Each row has a name. Each piece below is followed by the name of the row it came from, unless a question asks for something else. Each question is about the rows just above it. Places in a row count from 1.

Columns, left to right: L J D E V K
[ 80  97 139 103 140  90] -> Dibit
[ 99  91 137 127  90 171] -> bevon
[140  98  80 103 139 154] -> tavup
[ 92 113 136 129 110  79] -> nirev
[140  98  80 103 139  90] -> Pota
[ 97 148  87 141 107 183] -> pata
[ 99  91 137 129 111 171] -> sis
q: [113 136 129 110] => nirev
q: [ 97 148  87] => pata
[110 139 107 111] is in which column, read top down? => V
key -> tag
[92] -> Q_184
[137] -> Q_106
[136] -> Q_988
[135] -> Q_576
Join nirev by its entry at place 3: => Q_988
[107] is at row and place => pata, 5
[111] is at row and place => sis, 5
[103 139  90 140  98  80] is which row reordered? => Pota

Columns, left to right: B C Z Y G H
[125 145 104 115 174 168]  ponif
[ 90  95 175 168 165 163]  sis
[ 87  99 150 127 112 112]  puno
[147  82 161 107 117 164]  Perat
[140 142 124 128 123 157]  bevon
[107 147 161 164 117  81]  Dibit
[ 90 120 124 128 123 157]  lav
[141  94 113  83 148 130]  tavup
[139 124 104 115 174 120]  pata
key -> tag
[99] -> Q_579
[112] -> Q_645
[100] -> Q_573
[127] -> Q_600
[95] -> Q_788
[94] -> Q_61
[146] -> Q_804
[142] -> Q_543
[145] -> Q_958
[124] -> Q_213
[123] -> Q_651
Look up the entry of puno at place 2 in the table: => Q_579
[ 81 107 117 147 161 164] is which row reordered? => Dibit
Which column holds [130 120] top down? => H
The row with [142 124] is => bevon
[ 82 161] is in which row? => Perat
Which column holds [147 120  94] top down? => C

Columns, left to right: A T P W N F Q
[158 128 130 129 138 133 127]  sis
[133 130 163 129 132 132 129]  ponif
[149 130 129 125 155 130 128]  lav
[141 128 129 128 148 130 127]  pata
[126 128 178 128 128 126 128]  Perat
[136 133 150 129 140 129 128]  tavup
[130 129 170 131 129 134 129]  Pota
[128 130 129 130 155 130 128]  bevon
[143 130 141 130 145 126 131]  san
[142 128 141 129 128 150 127]  nirev
[155 128 130 129 146 130 127]  Dibit
q: [128 130 129 130 155 130 128] => bevon
[128 126 128 128 126 128 178] is which row reordered? => Perat
Where do [142 128 141 129 128 150 127] appear? => nirev
[133 149 141 126 136 130 128] is in which column, read top down? => A
Where in the named rows is [140]? => tavup, 5

Columns, left to right: S U X M R
[118 141 159 121 134] = bevon
[102 152 112 132 137] = tavup
[102 137 152 132 113] = Dibit
key -> tag
[134] -> Q_349
[141] -> Q_846
[159] -> Q_539
[136] -> Q_96
[137] -> Q_785
[152] -> Q_856
[142] -> Q_364
The tag of bevon, keyed by place 2: => Q_846
q: [118 141 159 121 134] => bevon
Which row holds these entries in another order? [132 113 102 137 152] => Dibit
[152 132 137 102 113] is which row reordered? => Dibit

Columns, left to right: vinu lano nupe luz paba
[125 163 161 104 104] = tavup
[122 128 161 104 104] = pata
[ 79 161 163 126 126] = san
[170 128 159 156 156] = Perat
[159 156 156 170 155] = puno
[113 163 161 101 101] = bevon
[128 159 156 155  99] = Dibit
q: [170 128 159 156 156] => Perat
Which column holds this, read top down? [163 128 161] => lano
[156 156 159 128 170] is which row reordered? => Perat
Which row holds [125 163 161 104 104]? => tavup
q: [128 159 156 156] => Perat
Which row holds these entries in another order? [104 104 125 161 163] => tavup
Which row holds [ 79 161 163 126 126]? => san

Columns, left to right: nobad lubi Limot Nadi nolog Vusi Bizi deta
[128 128 129 131 131 133 122 128]  ponif
[131 129 130 127 131 129 117 126]  tavup
[133 127 128 131 131 122 128 129]  Pota
[132 128 137 119 133 127 111 108]  san
[131 129 130 127 129 122 120 123]  lav
[132 131 137 119 133 127 111 129]  puno
[132 128 137 119 133 127 111 129]  Dibit
[126 126 143 116 136 137 110 140]  pata
[130 128  96 111 134 120 136 128]  sis
[127 124 128 129 127 124 133 128]  nirev
Which column holds [127 127 137 120] top down? => Vusi
Which column holds [131 127 131 119 127] top down? => Nadi
tags:
[131] -> Q_834
[127] -> Q_643
[129] -> Q_760
The tag of Pota, keyed by place 4: => Q_834
q: [128 131 131 122 128] => Pota
Which row holds these entries in another order? [128 122 133 131 131 129 128 128] => ponif
[128 126 129 108 123 129 129 140 128] is in which column, read top down? => deta

Columns, left to right: kis feg kuf keser
[137 112 134 116] -> tavup
[119 120 108  83] -> Perat
[129 118 129 107] -> bevon
[146 114 134 126] -> Dibit
[118 125 120 119] -> nirev
[127 107 130  97] -> san
[147  85 107 116] -> pata
[119 120 126 118] -> sis
[133 159 135 112] -> Pota
[130 122 109 136] -> lav
[119 120 126 123] -> puno
[141 134 118 127] -> ponif
Which column holds [125 107  85 120 159] top down? => feg
[118 119 120 126] is which row reordered? => sis

Columns, left to right: guvud Vaz sav bobo safo Vanen kedid felat bebur sadek
[ 94 132 127  74  84 112 111 102 108 116] = tavup
[ 94 132 119  74  84 112 111 102 108 116] = lav
[114 111 102 108 116 112 111 102 108 129] = puno
Where do [114 111 102 108 116 112 111 102 108 129] appear? => puno
Which row holds these entries in another order? [114 108 129 111 112 116 108 102 102 111] => puno
[ 94 132 119  74  84 112 111 102 108 116] is in which row? => lav
Which column holds this, read top down? [ 74 108] => bobo
key -> tag
[127] -> Q_854
[119] -> Q_116
[128] -> Q_811
[126] -> Q_711
[120] -> Q_888
[85] -> Q_669
[84] -> Q_69
The tag of tavup, keyed by place 3: => Q_854
[116 108 102 102 111 129 112 108 114 111] is which row reordered? => puno

